128 stands for zero in the data rows.
In the table below, every row is followed by its label. The labels come from one hidden rule.
[122 153 176  63  65 124 114 117 155 162  99 124 132  66 146 124 143 113 154  83 142 108  98 130  73 172 114  83  88 180 116 186] G
[122 125 134 107  86 125 123 131 133 128 115 156 128 115 135 118 128 121 127 125  98 131 119 136 120 134 107 111 118 142 112 127] G
[ 73  84 133 177 235 149 164 129 103  94 163  84 106 164 100 117 119 122 135 162 165 150 214 154 241 125 171 149 162 122 130  80] C
[ 73 148 145  72  84  98 140  91 138 142 104 132 144 126 118  99 136 121 129 104 119 113 103 100 134 154 104  66 114 150 120 144] B
[ 98 125 148 142 185 133 151 120 126 102 122  92 118 128 119 121 125 129 139 152 143 143 191 130 156 136 131 131 139 144 130 144] C
[123 128 194  76 102 167 134 131 150 153  89 132 118  84 163 100 159 101 168  99 139 119 128 134 107 160 138 106  98 166  91 176] G
[104 140  67  84 164  80 117 112 120 124 150 138 127 182  82 108 118 122  97 129 107 139  73  90 189 128 104  68 132 145 176 134] G
[ 79 119 145 100 184  88 125 192 119  97 168  78 126 171  95 124 131  88 121 128 138 133 143 106 168 123 125 108 144 129 152 106] G
[122 107 114 189 167 127 129  85  86  84 169 119 120 189 107 133 108 170 115 158 147 148 117 132 185  95 137 179 173  83 144  67] C
[173 139 123  88  38 152 108 123 149 170 122 142 149  89 158 136 145 106 141  90 116 111 117 107  20 127 108 136  96 137 110 151] G
[161 195  97 155 140 108 148  36 120 141  89 149 149  78 126 153 126 215 138 136 110 122  72 117  99 137 105 120 121 123  95 128] R
[141  82 175 188 160 156 183  85 118 121 121 104 103 146 137 150 123 153 147 168 165 147 165 167 135 114 157 182 163 113 126  88] C
[100 100 152 151 132 169 120 170 138 102 138  94 100 112 157 143 139  97 148 160 155 132 205 158 123 102 167 169 155 154 115 139] G
[117  90 148 163 133 130 116 184 161 111 146 115 117 126 138 137 142  85 122 125 134 119 145 128  92 117 133 168 124 123 109 128] C
[171 198  79  77  81 118 116 101 111 146 116 187 156 131 127 124 134 149 117 106  94 120  50  95  75 142 110 103 107 130 116 145] C
[122  79 126  98 111 127 112 192 151 111 153  91 101 164 134 147 139  59 115 125 142 130 191 133 102 113 149 154 138 148 153 146] G
[118  98 147 166 155 144 141 154 154 120 115 108 120 128 138 121 139 111 126 106 137 122 124 144 100 123 137 150 118 147 101 133] C
[132 168 131  93  57 127 111 121 136 178  86 158 157  93 128 105 138 113 130  76  94 112  89 100  88 145 100  88 105 132 117 183] G
[135 162  75  57 106  97 121 119 124 128 134 139 150 150 103 106 124 131 118 103 102 131  69  81 169 150  90  60 115 130 129 127] G
[145  99  73 172 120 106  97 160 116  97 156 131 126 185 112 144 117 119 113 138 130 138 116 124 134  98 147 151 142 104 149  97] C
[ 75  99 163  77 121 115 125 170 161 115 163  98 101 121 146 116 143  86 139 108 127 120 157 140 126 151 136  84 115 156 108 159] B
[193 135 105 117  87 154 123  96 147 170 116 173 136  79 156 143 145 143 138 103 118 113  85 106  48 117 110 137 119 113  95 136] G
[129 128 173 145 123 153 150 124 142 146 113 133 131 140 145 138 134 128 146 138 140 131 167 150 125 149 132 143 135 143  98 138] G
[144 101 120 152 104 126 116 156 147 114 141 124 124 121 129 139 124  60 131 115 129 116 133 141 124 123 133 127 127 133 140 125] G
[125 101 134 173 149 124 107 142 121 104 144 131 128 109 125 131 119  99 122 133 136 144 113 123 148 114 141 181 147 105 154  95] C
[ 96 161 124 100 148  85 150 123 106 133 131 110 125 149 119 118 125 114 115 130 123 129 133 112 174 129 123 115 113 138 149  90] G
[ 55 121 176  28 112  67 106 193 145 111 134  92 134 149 112  89 147  46 117  94 114 119 133 104 146 170  99  56  92 186 165 189] B
[151 138 136 113 126 150 132 134 115 121 131 154 149 135 116 142 122 129 137 131 116 130 121 131 131 110 124 118 126 131 121 141] G
[120 117 141 113 119 120 111 174 135 145 152 118 129 142 122 112 130  93 118 135 119 134  84 114 139 129 146 112 126 116 146 135] B
[ 49 120 202  90 121 102 136 176 154 125 113  69 113 137 134 112 134  73 131 107 148 128 158 125 130 145 138  96 138 156 126 187] B
[ 80 148 123 101 185  86 159  91 121 112 134 125 125 147 102 102 116 109 118 148 136 141 121 128 179 125 145 138 145 165 146 119] G
[126  86 130 162 118 111 117 185 136 104 156 113 118 172 124 144 122  92 104 134 128 131 139 132 160 111 132 109 145 113 164 115] G
[152 116 117 130 108 126 105 107 131 130 110 146 141 159 130 129 126 138 109 122  94 126 110 122 115 117 100 113 146 104 126 124] C
[136 184  90 163 188 140 144  54  92 122 126 191 142 155 102 123 119 204 118 151 103 153  91 108 161 134  76 121 135 118 137  81] C
[ 94  96 168 118 178 112 162 126 128  90 138 114 114 153 127 111 117 156 123 137 147 141 149 125 174 147 149 137 136 142 129 142] G
[150  96  97 191 141 140  95 120 112 105 172 139 122 152 131 155 103 106 127 139 142 133 164 147 141 105 132 162 150  80 132  95] C
[109 125 108  91 133  70  83 202 139 116 154 126 139 143 124 132 118  95 104 105 104 120 100 104 127 131 121 132 115  97 193 135] B
[117 130  97  85 103 125 103 151 148 122 147 127 136 165 139 137 122 110 111  97 112 125 127 119  90 117 101 111 118 116 146 157] G
[ 94  89 140 135 175 101  97 202 132  88 167  96 116 174  95 129 107  82  93 135 134 134 139 124 196 116 143 131 153 130 191 109] C
[166 172 126 137  85 175 149  50 122 191  75 181 144 101 142 135 131 204 171 117 116 125  65 126  36 142 114 130  73 138  75 149] R
[ 91 106 160  94 143 133 124 207 152 129 128  97 114 120 135 107 122  81 135 110 153 130 138 127 121 130 131 112 130 145 134 151] B
[125 151  94 131 124  90 114 132 130 139 130 128 130 162 114 123 124 112 123 128 114 122  81 113 119 126 101  98 112 126 146 160] C
[123 121 164  95 109 136 155 160 147 118 109 131 137 116 136 128 140 124 145 124 142 119 144 116 125 159 136 125 133 163 132 140] B
[105 150 136 129 172 138 152 106 130 114 114 117 126 122 128 116 128 147 133 144 134 146 149 137 144 138 120 136 134 141 143 123] C
[104 149 122 101 125  92 103 150 129 134 114 127 134 132 112 111 116 111  93 111 115 121 133 113 146 134 116  99 127 120 156 128] G
[110  89 152 106 124 133 134 158 146 119 117 118 122  92 148 130 135  88 158 121 151 124 181 147 126 136 156 121 118 139  86 130] B
[110 137 135  92 165 110 122 142 135 130 123 103 137 161 126 105 129 130 113 114 124 126  99 107 162 146 106  72 143 146 156 110] B
[143 138 109  51  55  98 104 152 148 149 117 144 131  86 137 120 131  96 114 116 103 115  78 106  99 145 110  76 111 153 123 180] G
[145  99 146 145 134 135 132 150 136 119 150 120 116 114 135 124 125  99 134 135 174 131 194 172 136 120 154 157 139 122 118 119] G
[ 48 122 166  91 177  49 118 201 131  83 168  89 121 189  87  89 119  45 109 122 146 140 163 114 198 165 114  83 142 150 182 129] G
[155 150 102 134 115 126 157  80 108 120 113 140 134 126 120 126 113 173 121 129 108 142  97 126 136 126 109 133 146  95 121 120] C
[144 113 109 139  98 155 127  97 124 126 112 128 117 121 132 137 127 171 149 132 133 121 159 138 120 115 125 142 145 103 118 106] C
[198 132 132 124  39 180 109 127 137 161  99 139 135  78 154 145 140 119 154 111 110 114  90 137  31 136 125 125 106 129 105 133] C
[151  81 104 214  92 150  95 156 135 138 137 161 118 119 158 164 129 120 128 152 128 123 160 153  95  91 149 173 154 111 120 103] C
[ 77 128 132 137 142 101 115 131 129 105 148  92 111 200 101 121 110 111 118 130 138 133 154 102 203 121 147 110 156 120 181 115] C
[ 89 183  89  51 147  43 113 138 112  94 145 115 149 181  80  87 113 139  86 122  96 131  62  65 170 161  78  61 103 130 192 133] G
[124 126 109 142 120 162  98 147 149 140 102 124 142 105 155 125 137 122 154 121 130 116 151 149 101 113 138 146 137 134 103 149] C
[122  74 147 153 178 115 133 169 113 103 141  99 112 176 128 129 120 137 116 140 153 144 162 149 177 122 141 150 157 129 161 110] C
[122 129 153  85 138 151 165  85 124 128  99 123 125 102 133 114 136 155 150 130 139 117 137 115 124 154 121  96 112 168 126 148] G
[147 146 125 153 126 146 108 111 138 140 111 143 125 125 141 132 137 117 147 141 136 114 130 137 119 121 126 154 113 112 110 153] G
[121 136 100 116  88 150 131  72 120 137 126 141 140 132 129 136 131 149 132 102 115 124  91 126  84 125 115 108 129 129 116 126] C
[112 125 137 134 141 131 109 128 124 121 143 128 131 155 119 132 120 140 127 125 131 127 147 116  90 140 139 117 150 119 138 112] R
[101 117 132 118 158 145 134  93 108 112 135 123 129 138 117 120 118 115 113 124 141 140 100 124 138 136 135 109 128 132 126 120] G
[186 119 178 135 137 155 128 107 146 126 129 140 119  99 146 140 137 147 141 144 142 130 142 155 101 100 150 141 140 110 109 119] C
[167 169 108  48  89 143 137  73 134 185  64 164 156  74 142 126 152 146 152  94 118 105  82 105  50 153 108  70  84 153  97 197] C
[ 89 149 107  97 107  85 113 164 118 115 151 112 124 156 137 104 121 131 113 124 121 135 133 114 152 126 117 101 116 144 151 140] G
[153  90  99 203 169 177 139 110 102 128 118 143 112 121 142 168 123 134 129 144 147 134 168 166  94  91 143 196 163  90 103 115] R
[161 151  84 140 124 115  99 145 133 137 159 134 132 147 144 138 121  89 117 120 114 132 129 127  95 108 118 149 135 117 154 114] R
[ 96 127 116 123 166  79 118 168 133 108 150  96 130 168 104 105 114  87 116 102 138 137 120 135 176 143 113 100 146 135 171 133] C
[122 119  99 151  90 102 102 180 140 139 166 101 137 126 143 117 143  85 105  98 119 111 112 118 141 140 118 128 126 149 138 148] G
[124 130 136 140  80 157 109 127 150 150 145 144 141 111 143 142 131 116 121 130 116 112 131 123  95 119 128 142 124 126 137 144] C
[150 146 146 145 138 157 187 108 114 162  53 161 115  51 138 127 157 177 159 121 150 120 131 153  40 143 122 100 117 173  86 157] R
[128 135 114 200 165 133 147 137 113  73 160 121  97 173 113 131 118 142 124 171 154 139 170 155 187 133 156 155 167  98 131 108] C
Which column or columns does the hidden rule look at? Columns are counted from 0, in order:
3 8 24
Here are more rows. What is the label of each one?
[121 126 140  99 135 125 132 167 142 135 118 112 128 114 142 122 140  99 137 136 126 130 120 131 132 131 155 129 118 113 124 151] B
[114 137 168 104  98 143 148 141 121 151 112 141 124 103 142 112 147 154 140 129 131 111 121 130 119 151 110  92 127 143 112 146] G
[126 128 141 163 137 171 132  59 104 134  96 144 125  92 143 142 128 137 132 147 146 131 117 149  70 126 141 119 113 136  95 113] R
[213  95  90 169 138 177 130 103 120 139 118 172 131 109 148 150 122 162 133 116 120 133 119 142  82  89 120 178 117  89  88  92] R
[ 66 114 186  92 125  87 113 175 149 143 110 110 118 138 139 104 139  93 124 125 127 129 134 119 137 162 132  87 127 175 127 166] B
[124 101 155 159 135 164 128 126 145 127 147 111 123 108 151 131 140 111 144 143 164 124 199 149 114 128 141 154 130 127 121 130] G
[109 139 165 107 157 127 150 131 122 116  97 124 113 153 118 105 133 124 135 133 142 140 146 107 183 140 151 107 124 138 119 146] G
[ 80 118 163 147 179 117 146 127 119 109 140  97 115 195 111 124 124 108 121 131 139 145 180 136 189 130 139 132 129 122 140 135] C
[142 120 155 149 153 143 116 148 144 121 110 109 125 102 135 136 130 134 138 128 125 123 179 138 101 131 145 141 126 143 118 116] C
[111 144 158 110 149  95 139 150 122 126 132 120 134 120 120 106 130 119 144 130 122 128 119 121 132 140 114  76 114 172 136 169] G
[139 138 112 151  77 124 133 115 127 149 108 134 132  93 114 109 136 153 130 124 112 135 129 113  97 143 119 104 126 110 123 129] R
[ 83 110  85 207 177 126 119 117 102  88 152 120 126 175 109 132 112 119  91 165 139 145 133 136 173 109 152 164 152  88 153  71] C
[152  83 115 154  75 159  98 137 128 107 125 119 126 100 134 157 130 117 120 144 146 127 107 147  94 110 143 163 136  93 110 113] R
[144 173 108 107 101 113 118  85 125 141 120 156 141 118 123 129 116 117 134 105 112 129  94 128 136 145 117 112 128 154 134 132] G
[128 136 105  65  54 107  92 164 148 139 118 127 142 112 136 129 143 112 139  86 124 112  75 105 142 139  97  81  94 139 110 162] B
[125 154 130 109  88 113 127 145 142 114 146 111 143 116 102 111 137 116 115 121 121 123 119 106 128 145 110 101 112 122 162 155] B
[112  83  99 143 145 122 103 169 139 121 158 111 124 156 117 124 120  82 131 129 117 133 153 146 154 115 135 174 160  98 161 103] G
[123 162  93  85 102 102 129 114 116 133 138 141 154 142 103 106 127 165 120 121 100 125  87  95 127 153  94  89 111 133 164 132] G
[104  99 152 141 118 146 124 135 140 146 150 142 127 127 127 134 142 139 131 118 139 127 160 149 145 123 151 136 118 127 119 131] G
[127 134 128 103  99 123 120 187 125 122 139 150 120 113 126 123 134  79 129 108  96 112 110 133 121 119 100 116 120 130 145 133] G
[ 88 114 171 164 175 100 164 101 124  96 143  98 115 175 122 100 128 115 125 147 183 147 184 146 177 132 144 132 149 148 153 113] C
[ 94 120 115 164 219 124 170  92  96  92 137 120 108 151 106 134 121 177 125 171 157 162 166 153 170 105 149 154 164  88 138  56] C
[107 120  94 164 199 139 118 101 105 109 169 131 125 160 108 139 109 149 116 144 134 141 106 117 200 112 121 115 156 121 155 101] C
[137 147 168 131  69 164 139 142 151 149 110 130 131  51 164 136 155  98 156  81 133 118 132 129  94 148 133 104 113 164  90 176] C
[122 125 100 140  96 124 113 137 130 122 141 133 124 134 105 141 125 119 120 121 126 127 102 130 123 105 131 137 138  98 162 108] C
A new table starts here. A hidden rule labels the rows of this table. It goes by one to three of the table's principal directions, not those with the most spread.
[106 148 102  92 110  93 219 135 127 118 155 113 139 202 139 124 141 144 168 120 153 150  83 171 106 145 152 145 144 162 120 104] moss
[ 86 132 155 174 161 154  23 109 154 143  73 124 141  63 112 162  83 130  97 140  92 126 160 100 146 111  93 116 114  65 146 185] harp
[157 159  92 179 151 146  68  70 131  83  25  94 138 122  73 142 131  98 133 179 160  86 197 149 148 143  71 145 131 150  98 149] moss
[138 136 117 110 110 116 193 151 109 125 169 133 113 169 135 117 153 131 151 118 148 127 116 144 113 137 136 138 132 159 134  99] moss
[125 123 122 118 133 117 120 133 148 124 124 140 115 141 151 111 167 142 118 126 137 133 143 126 116 129 128 130 122 140 111 127] moss
[194 113 107 131 136 147  91 129 115 109  89 162  62  87  92  90 189 109 124 140 123 121 185  90 122 146 122 141 116 168 100 108] moss
[218 117 115 154 128 171 103 154  72 120 131 151  49  88  84 100 154  83 127 138 131  88 186  83 140 135 102 141 101 160 142 103] iron
[100 128 123 151 138 140  78 103 143 122  76 116 126  81 126 143 102 132 102 147 118 124 110 105 141 102 130 121 106  79 145 155] harp
[120 140 122 162 152 152  64 102 143 116  71 113 142  80  99 151 119 115 116 153 119  98 166 119 145 120  92 126 116 116 117 160] iron
[113 140  98 128 106 120 188 137 111 128 143  98 115 130 149 135 123 135 122 131 152 113  60 122 136  92 153 124 110 107 168 124] moss
[ 70 142  99 104 128 102 155 105 165 107 101 109 151 157 149 134 136 156 137 139 142 144  81 154 113 122 152 135 122 125 111 132] moss
[110 130 133 145 149 135  59  81 163 109  64 122 168 103 112 144 115 126 117 152 120 121 160 139 136 133 108 124 134 117  95 152] iron
[185 118 115 142 134 149  94 130 110 117 102 147  79  96 100 104 162 106 121 139 129 111 176  98 132 136 114 136 116 152 117 117] iron
[139 141 108 139 151 125  88 118 157 119  67 137 111 106 107 120 191 133 121 139 125 129 194 120 122 143 101 136 135 159  84 149] iron
[155 150  76 107 105 110 229 148 101 115 136 125  85 144 106 113 192 128 161 127 152 125 104 131 111 136 150 146 134 184 123  94] iron
[155 102 121 131 123 157 115 180 104 137 164 163  38  79 153  96 167 124  95 121 124 100 126  60 127  93 136 125  68 113 169 111] iron
[191 139  92 126 142 115 113 101 137  97  67 126 117 160  96  99 197 113 144 146 156 128 207 151 123 172 102 149 156 206  56 120] moss
[124 125 179 142 108 151 179 195  72 197 242 122 136  88 133 165  59 115 123  84  91 115  79  99 153  92 131  99 129  78 213 138] iron
[139 136 100 106 126 108 159 125 138 105 124 126 122 183 138 106 173 134 146 132 158 131 141 156 112 149 128 145 134 176  94 109] moss
[ 78 128 162 156 141 142  80 134 142 161 131 117 151  81 144 164  77 139  96 120  98 126 115 105 147  94 115 104 116  57 168 175] moss
[121 135 122 144 130 146 131 152 113 143 136 124 102  81 117 143 127 124 119 126 115 109 118  97 137 103 121 124 105 110 160 142] moss
[171 112 117 126 143 136  88 164 128 131 123 169  42 120 138  80 202 131 109 120 129 134 191  83 114 138 114 141 103 155 118 122] moss
[ 46 142 152 125 123 120 147 100 146 127 150  92 219 163 146 178  36 139 144 132 127 128  62 180 135 115 134 119 134  82 148 143] iron
[100 140 121 100  98 105 228 140 107 133 180 108 149 175 140 140  98 138 160 114 141 144  46 158 119 124 166 131 140 126 156 104] harp
[113 136 136 142 141 127  98 121 145 131 109 127 140 126 127 138 130 134 121 131 125 128 156 133 128 131 106 127 133 121 121 148] moss
[136 112 156 131 135 146  86 118 131 121 129 153 143 111 112 129 112 115 131 131 110 122 159 129 125 144 116 127 129 131 112 120] iron
[128 126 129 116 124 112 142 122 133 126 130 128 137 156 135 121 128 134 135 124 134 147 121 143 121 140 139 130 143 135 118 121] harp
[147 120 131 129 141 126  93 125 143 129 111 137 123 125 132 114 152 129 115 127 125 133 166 122 129 137 117 127 134 140 103 137] moss
[ 95 133 117  81 116  89 196 133 149 132 142 135 140 158 141 121 155 160 152 109 121 176  82 148 100 142 172 132 151 148 106 114] moss
[ 60 187  83 136 130 100 192 114 145 118  94  70 157 172 122 167 124 150 156 142 157 130  88 172 124 120 117 143 135 128 137 156] moss
[144 114 130 124 125 124 115 128 138 122 123 151 112 121 144 108 166 135 111 127 134 126 148 118 119 127 132 124 126 136 115 117] iron
[166 109 135  97 115 112 167 164 112 140 198 140 110 191 169  91 149 129 132 102 147 140 129 137 121 140 141 129 135 160 124  99] nest
[146 113 135 147 157 150  38 135 143 134  91 153  84  82 121 110 151 124  98 132 106 130 189  83 132 129 104 128 106 119 118 152] harp
[186  86 142 124 146 140  37 119 149 112 103 175  97 113 141  79 179 119  97 133 125 125 209 104 123 148 116 127 120 154  78 115] iron
[169 126 154 188 163 172   7 108 125 134  72 129 132  59  81 145 106  92 101 146 104  95 227 101 161 133  63 119 129 114 118 169] iron
[129 140 103 110 131 104 150 123 143 119 102 128 117 155 123 114 169 141 143 128 137 154 136 140 112 148 136 141 144 160  98 126] harp
[186 113 143 137 144 141  70 109 126 125 108 133 143 124 104 115 126 100 124 133 121 123 194 132 143 155 103 126 151 156  87 131] nest
[142 144 113 170 163 164  50 122 127 127  65 117  97  69  79 140 126 105 118 150 109 106 187  94 149 126  82 136 105 122 127 168] nest
[120 156 123 154 139 133 127 132 120 137 120 100 136 137 111 151 111 120 135 132 135 115 146 138 141 127  94 132 132 125 143 154] moss
[127 129 120 135 118 126 141 129 123 123 134 121 122 134 148 127 134 131 116 132 148 112 114 128 131 111 130 124 118 118 144 123] moss
[ 90 127 139 119 140 117 112 137 158 146 125 135 133 117 147 133 135 153 116 115 107 154 123 118 120 122 134 121 129 108 125 151] moss
[  8 125 133  51 140  73 149 115 222 120 136 142 188 199 194 124 147 196 145 111 114 199  74 177  78 146 175 133 135 130  71 133] moss
[ 85 147 114 158 146 140  92 127 145 140  75 116 107  58 112 155 130 141 106 138 105 126 122  90 137  97 117 123 105  85 152 174] moss
[ 81 153 135 132 125 120 164 128 127 145 135 105 165 123 112 168  90 137 146 121 112 139  90 144 131 122 131 124 144 107 148 148] iron
[113 105 143 138 122 154  94 123 121 120 138 138 123  91 145 132  89 122 105 139 122 102  96 105 137  98 139 118  89  81 162 120] iron
[180 109 128 124 116 146 132 140  93 115 152 152  88 132 116 101 134 105 137 130 136 114 139 114 124 140 133 138 113 150 136  88] moss
[148 109 160 163 144 175  44 122 115 135 120 137 130  61 104 142  80  98 104 138  99  95 162  95 154 114 100 115 107  93 145 145] moss
[ 81 131 127 110 117 113 160 114 140 119 142 111 163 160 152 141  95 142 138 130 138 135  70 155 122 119 151 127 125 109 136 122] iron
[159  95 128  91 107 117 165 171 114 134 193 163  72 158 180  77 171 139 116 104 142 139 106 105 110 122 165 128 107 143 139  85] moss
[164 145 112 118 106 114 210 135  90 132 155 105 138 163 104 131 125 112 162 120 145 130 108 153 133 144 137 134 161 165 130 107] moss
[123 116 166 144 144 139  65 120 145 145 119 141 156  96 125 140 107 127 109 123  99 132 164 120 137 130 110 113 140 105 119 152] iron
[155 142  84  92  93 101 240 107  96  86 151  96 148 224 122 113 123 114 182 141 184 123  72 192 117 153 160 152 146 186 113  70] moss
[117 140 149 164 128 151 118 131 105 152 130 113 143  76  97 168  76 114 124 127 104 112 120 112 151 109 111 115 131  88 170 153] iron
[ 98 125 123 132 115 135 147 147 123 140 140 132 103  75 145 138 129 142 105 123 116 119  75  90 129  85 153 114  98  85 172 132] iron
[124 116 108  91 116 104 163 130 140 113 133 145 106 160 153  97 164 148 135 124 140 154  98 132 103 136 166 138 123 146 112  99] harp
[132 124 142 163 153 148  37 112 149 129  72 142 120  70 113 134 138 125  97 141 109 118 188 100 138 124  96 120 122 108 117 160] moss
[ 86 138 143 111 120 100 174 144 142 159 154 124 155 135 146 145 127 157 132 101 111 165  93 137 118 124 149 116 156 113 137 143] iron
[113 123 163 131 131 137 125 154 122 162 175 130 147 116 135 146  93 127 125 106 102 131 123 122 136 120 121 114 132 105 150 142] iron
[176 116 121 119 122 121 123 105 124 110  96 148 120 122 101 105 159 117 136 135 128 141 156 130 120 156 140 134 153 164  88 105] moss
[100 117 173 162 124 157 103 150 105 172 175 112 149  71 145 168  41 120  94 114  99 107  85  95 163  77 124  95 109  41 204 161] moss
[ 67 115 174 151 148 155  52 130 149 150 140 128 158  86 152 160  56 135  96 126  94 118 115 107 144  96 112 108  98  51 165 167] moss
Here are more rows. What is the label of each one?
[168 106  97 103 108 130 161 157 107 108 153 161  47 136 152  76 191 129 122 128 153 117 114  97 107 121 158 141  89 156 137  78] -> iron
[125 137 110 127 118 119 168 156 116 139 146 124  91 135 145 121 151 139 123 118 140 130 104 112 125 111 138 130 116 123 157 127] -> moss
[134 127 120 100 120 110 170 146 125 136 143 142 107 145 125 111 155 139 146 111 120 161 115 126 110 145 153 136 141 152 118 113] -> harp
[180 122 105 110  91 137 218 154  64 111 196 126  94 165 123 107 125 100 158 127 162  98  85 134 127 128 151 142 111 163 157  66] -> iron
[191 116  93 132 145 141  80 140 131 114  74 163  40  81 108  82 224 121 108 139 127 123 199  76 120 138 117 141 108 170  94 123] -> moss
[ 31 150 127  94 126  87 181 124 178 135 131 122 176 155 155 154 136 178 145 114 117 169  73 162  99 126 157 126 145 117 116 143] -> iron
[133 118 137 104 100 112 191 125 109 130 181 111 166 172 151 129  89 125 142 117 144 132  68 157 132 125 161 120 145 126 140 101] -> moss
[ 90 135 126 114 142 107 117 124 165 130 108 131 136 147 144 126 146 154 127 123 122 159 133 138 113 137 131 132 135 128 107 146] -> moss
[ 85 139 159 120 112 122 192 156 110 161 205 111 172 149 140 164  67 134 148 102 114 134  71 150 131 117 138 117 141 101 171 130] -> iron
[107 141 123  83  99  88 250 162 109 151 205 111 142 205 154 128 117 147 165  94 139 168  53 162 112 136 169 133 154 144 148 105] -> harp
[ 93 132 174 121  96 126 219 162  87 184 232 100 190 118 134 181  32 126 143  89  97 134  30 138 148  99 159  98 154  78 196 131] -> moss
[150 142  92  93  99  92 225  94 109  87 138  92 166 240 127 115 114 119 181 141 185 138  81 203 119 161 156 151 162 182 102  79] -> harp
[196 121 111 129 112 134 161 158  85 130 160 135  73 143 129  97 160 109 127 122 152 111 141 110 132 129 128 134 121 158 143  99] -> moss
[ 93 140 101 109 119 104 177 138 140 128 125 122 109 144 148 124 153 156 132 123 137 150  81 127 112 117 157 134 121 123 139 128] -> harp
[160 125 119 113 125 128 147 131 110 119 137 134 113 152 109 111 133 114 152 127 131 137 135 135 122 153 134 142 134 162 114 106] -> harp
[  0 173 112 133 140  93 145 106 195 136  75  92 176 119 154 183 117 189 120 134 119 156  63 147 115  94 137 121 126  66 145 188] -> moss
[ 77 114 130 140 148 145  50 124 167 125  78 157  92  49 141 128 144 152  87 140  98 130 126  74 119  97 134 121  81  74 141 154] -> iron
[166 115 117 124 117 130 134 127 110 113 132 135 101 141 134 103 141 117 125 134 148 120 128 122 128 130 138 133 120 141 129 103] -> harp
[170 116  75  91 119 101 159 134 142  92 102 161  55 157 149  63 247 146 127 134 163 141 146 117  94 145 156 149 116 194  82  85] -> iron
[143 137 111 144 134 137 116 122 126 121  92 129 110  88 101 131 157 121 124 139 125 113 152 111 132 125 116 129 126 138 120 135] -> iron
[124 123 118 143 139 137  91 141 135 141  98 136  78  75 135 120 151 139  94 128 114 134 130  78 133 103 132 122 103  97 147 152] -> harp
[119 131 150 118 111 112 171 119 120 130 164 120 179 175 135 142  94 128 149 119 138 135 107 171 125 141 135 125 159 132 130 112] -> moss
[139 130  87 102 133  99 138 128 159 110  82 152  79 135 136  88 231 154 125 129 139 156 154 117  99 145 145 143 130 175  80 118] -> iron
[202 124  87 107 109 122 181 126  95  95 133 130  92 169 112  88 175 105 153 139 168 114 136 141 121 152 141 148 132 197 101  77] -> moss
[150 154  84 115 116 123 204 142  91 110 139 110  95 177  95 119 140 113 176 134 154 127 111 147 118 150 131 159 126 177 133 100] -> harp
[ 48 156 130 116 137 105 152 121 170 135 126 109 183 148 140 163 120 159 143 123 119 144 104 163 116 127 125 126 142 119 115 156] -> iron
[130 133 126 121 138 111 115 115 150 116 108 132 139 171 133 117 152 136 137 130 142 143 166 155 116 154 114 138 145 155  93 128] -> moss
[ 30 135 156 132 134 127 120 135 157 156 147 115 170 100 160 173  70 159 111 117  98 138  66 123 131  89 138 108 111  52 170 167] -> iron
[182 104 164 143 105 151 150 172  70 171 210 132 114  94 138 129  92 102 107 100 116 106 110  93 156 100 134 101 129 101 185 117] -> moss
